Here are some numbered points:
"0.571 0.542 1.224 0.532 0.717 1.587 0.380 1.649" 0
"0.590 0.473 1.175 0.648 1.938 0.837 0.747 0.794" 1
"1.436 1.130 0.248 1.306 0.327 0.465 1.013 1.277" 2
"0.415 0.458 1.230 0.392 1.532 1.253 0.428 1.494" 3
"0.979 1.082 1.181 1.326 0.536 0.494 1.296 0.309" 4
"0.551 0.484 1.236 0.498 0.941 1.482 0.394 1.616" 5
"0.464 0.462 1.230 0.411 1.238 1.431 0.416 1.550" 6
"0.356 0.412 1.137 0.334 1.994 1.104 0.398 1.468" 7
"0.839 1.286 1.371 1.267 0.441 0.447 1.221 0.330" 8
"1.658 1.310 0.202 1.208 0.352 0.424 1.196 0.852" 9
"1.355 1.693 0.339 1.273 0.432 0.439 1.343 0.329" 10
"0.547 0.518 1.202 0.504 1.248 1.127 0.477 1.580" 11
Which three points above are nearest to each new point? Their numbers follow each, nearest first.
"0.335 0.436 1.257 0.351 2.026 0.990 0.408 1.399" 7 3 1
"1.661 1.314 0.203 1.200 0.356 0.424 1.202 0.842" 9 2 10
"0.349 0.410 1.125 0.329 2.051 1.080 0.397 1.462" 7 3 11
"0.303 0.400 1.060 0.341 2.236 0.956 0.425 1.481" 7 3 1
"0.625 0.547 1.138 0.694 1.836 0.816 0.788 0.757" 1 7 3
"0.425 0.465 1.307 0.379 1.503 1.203 0.427 1.492" 3 11 6
"1.340 1.609 0.338 1.297 0.425 0.411 1.388 0.394" 10 9 4
"1.660 1.304 0.203 1.206 0.352 0.429 1.197 0.852" 9 2 10
"0.260 0.381 1.054 0.289 2.322 0.975 0.371 1.548" 7 3 1
"0.982 0.659 1.160 1.125 0.859 0.780 1.184 0.453" 4 8 1
"0.886 0.590 1.139 0.960 1.326 0.690 1.039 0.572" 1 4 8
"0.660 0.528 1.109 0.689 1.829 0.812 0.773 0.802" 1 7 3
"0.995 0.714 1.043 1.074 0.938 0.772 1.164 0.503" 4 8 1
"0.858 0.581 1.148 0.925 1.325 0.722 0.997 0.644" 1 4 11
"0.669 0.531 1.135 0.668 1.902 0.777 0.774 0.747" 1 7 3
"0.964 0.656 1.094 1.056 0.976 0.798 1.149 0.510" 4 8 1
